Each named move below is a turn or a mirror, shown by a few rows before and after it. Which moves, in which order, take the first row of each later pair to the second? The first pair is answered.
rop (before -> after):
[ 16  -6  -7  -1  11 -15   0  14   6   2  19 -14]  ->  [ 20  -8 -11   3   0 -10   1  10  13   4  18  -7]
[ 14 -14  -7  -1   5  18   4  -9  14   9  36  16]  ->  [ -1  -8   8 -12  33   3   2   3  -5   4  35  -6]
[-14  18   5   0  14 -12   8  12 -14   1   8 -17]  ->  [  8   9 -16  13 -22   7  13  -1  13   7   8  10]
dedi (before -> after):
[ 11 -23  -3 -10   5  11 -22 -11  11  -6  -8  10]  ->  [ 17 -20  -4  -3   4  10 -23 -10  12  -1 -10  14]
[ 4  8  5  4 15 -4 -3  3 -4  6  9 -5]  ->  [ 4  8  5  3 15 -5 -2  1 -4  5  8 -6]
[-8  4  2 -4 10  2 12  8 -9 -2  0  9]  ->  [ -7   4   2  -1  11  -1  12   8 -10   1  -1  11]
zepe (before -> after):
[  3   3 -10   0  16  12   4   3   7  -3  13  16]  ->  [ 3  2 -9  1 14 12  4  3  7 -2 15 15]
[ -7   3   2   0   1  -5   8  -3   5   4   4 -11]  ->  [ -4   4   3   3   0  -6   6  -3   7   6   4 -10]
[  1 -11   3  -2   7  -2  -5  -6   0  -1  -8  -2]  ->  [  4 -11   3   0   7  -1  -6  -6   2  -2  -7   0]
zuvov (before -> after):
[-1 10  4  4  3  3  5  1 -8  5  6  3]  ->  [ 1  9  4  8 -3  1  5 -1 -6  7  0  4]
[-3  4  2 -9 -6  6  2  6  5 -2 17 -4]  ->  [-4 11  6 -2  4 -2 -1 10 -5  4 14 -7]
[ -3   5   9   5  -5 -11  -2   1  -6   4  -5  -9]  ->  [ -1   0   2   1 -16  -7  -1  -3   5   0  -4  -6]
[ -1   7 -13   0 -10   4  10   5   8  -8  11   9]  ->  [ -2  12 -10   0   5  -1  11  11  -1  -6  15   7]
zegad (before -> after):
[ -8  -7   0 -10  -7  -2   6   0  -2  -5  -3   3]  ->  [ 2 -5  5  2  4 -8 -7 -3 -5  3 -9  0]
[-5 11  3 -4 -2  1 11  3  3  1 -3 -6]  ->  [ 3 10  5  3 12  1  2  0  0  5 -3 -9]
[-1 -1  0 -1 -8 -3 -6 -7  3 -2 -9  4]  ->  [ 3 -5  0 -3  2  1 -9 -9  5 -4 -1  3]
[ 3 -5 -2 -7 17  7 -2  3 -3 -4 17  5]  ->  [ -9   7   0   0 -17  -2  11   5  -8   1  -7   9]
Then:
Between the rows of a pair lie 2 to 3 moves.
[11  1 -6 10 15  5 -9  2  4  6 15 -2]  ->  [-3 11 -7 -2 10  0  6 12 -4  1 17 -3] | zuvov then zegad then zuvov
[ 14   4  10  21   1 -11 -19  -4   4  11 -11 -12]  ->  [  5  11  13  16  10 -16 -11   6  -7   9  -6 -17] | zegad then zuvov then zuvov
[ -3 -11   6   6   2  -5 -13  -9   3  -9  -7 -12]  ->  [ -3 -11   2  -1  16   4  -8  -5   3 -12  11  -9] | rop then zuvov then zuvov
[  7   4   2   0  26  -5 -10  -2 -16   8   3  11]  ->  [ -2   7  -1  -1 -20 -10   1  -4  -9   7 -19  16] | zuvov then zegad then zegad
[ 7  2 -3  5  6  2  1  0 -5  5 -1 16]  ->  [ -6  -1  -1  -7 -10  -1   8  -2  -4  -5 -10   4] | dedi then zegad then zuvov
[-6 -2 -2 -3 12  7  1  5 -4 -6  9 -2]  ->  [  4   0   4  13   3  -2  -9  -1  -4   3 -10  -3] | zegad then zegad then zuvov
[ 5  2  8  9  0 -9 -7  1  7  4 -2 -2]  ->  [  4   3   1   8 -10   0   4   4  11   3   6   8] | zegad then dedi then zegad
[-14   8   5 -15   1  -2  16  14  -6  -4   0  -5]  ->  [ -3  15   4  -3   9  -4  16  20 -10   6   3   3] | rop then zuvov then zuvov
[-10 -15   2 -12 -10   2   2 -15  -2  -8 -14  10]  ->  [ -6 -13   6  -3  -9  -3  -4 -18  -6  -3 -21   7] | zegad then zegad then zegad
[  3   0   5   6 -11 -14  -3   8   2  -5  -5   6]  ->  [  5  -7  -1  -3  -6  -2  -2   5   8 -13  10   8] | zuvov then zegad then zegad
[ -2  -4   1 -11  28   2   3   1 -12  -6   5   3]  ->  [17 -5 -7 11 -1  5 -2 -7  3  6 -8 20] | zegad then zegad then rop
[ 10  -2  -2  14   1   0   0  -3  -4   7 -12  18]  ->  [ -7   6   3   3  -1  -8  12   6 -15   2 -17  11] | rop then zegad then zegad
[ -5   5  -5 -14  12   5   3  10  -2 -10  19  -9]  ->  [ 14   0   3  10  15  -3 -19  -3   1   2   1 -12] | zegad then zuvov then zegad
[  9   8  -8  12 -14   7   4  -8   7  11  -6  11]  ->  [  1  10 -13   0 -15  12  13  -4   5   5   4  11] | zegad then zuvov then zegad
[ -4  -5   3  10  -9  -8 -13  -5   5  -2 -17 -16]  ->  [ -1  -6   6   7  12  -9 -18  -2   0  -3  -6 -18] | zegad then zuvov then zuvov
[ -2   5   7   3 -16  -8  -3  -4   5   3 -10 -15]  ->  [ 12  11  -5  12 -10   4   5   3   7  10   7   8] | zuvov then zuvov then dedi
[  6   9   7  11  -3   3  10   1  -2  11 -12  11]  ->  [ -4   8   4   0 -11   3  17   3  -1   3 -12   6] | zegad then dedi then zegad
[ -9   4   7  -1  -5  -6 -11 -13   6  -8 -11 -14]  ->  [  7   2  -3  10  -8   6 -11 -17  14  -1  -2   3] | zegad then rop then dedi
[  3   9   4  14  14  -7   1   8 -15  11  -4   6]  ->  [  9  -1 -11   7  -3  12   7   1   5   6  10  19] | rop then zuvov then zuvov
[-16  -3   3  -2 -17  -1  10  -1 -11   4 -13  -6]  ->  [-20   1   4  -5   2  -1  11   6 -18   3  -1  -8] | zuvov then zuvov then zuvov
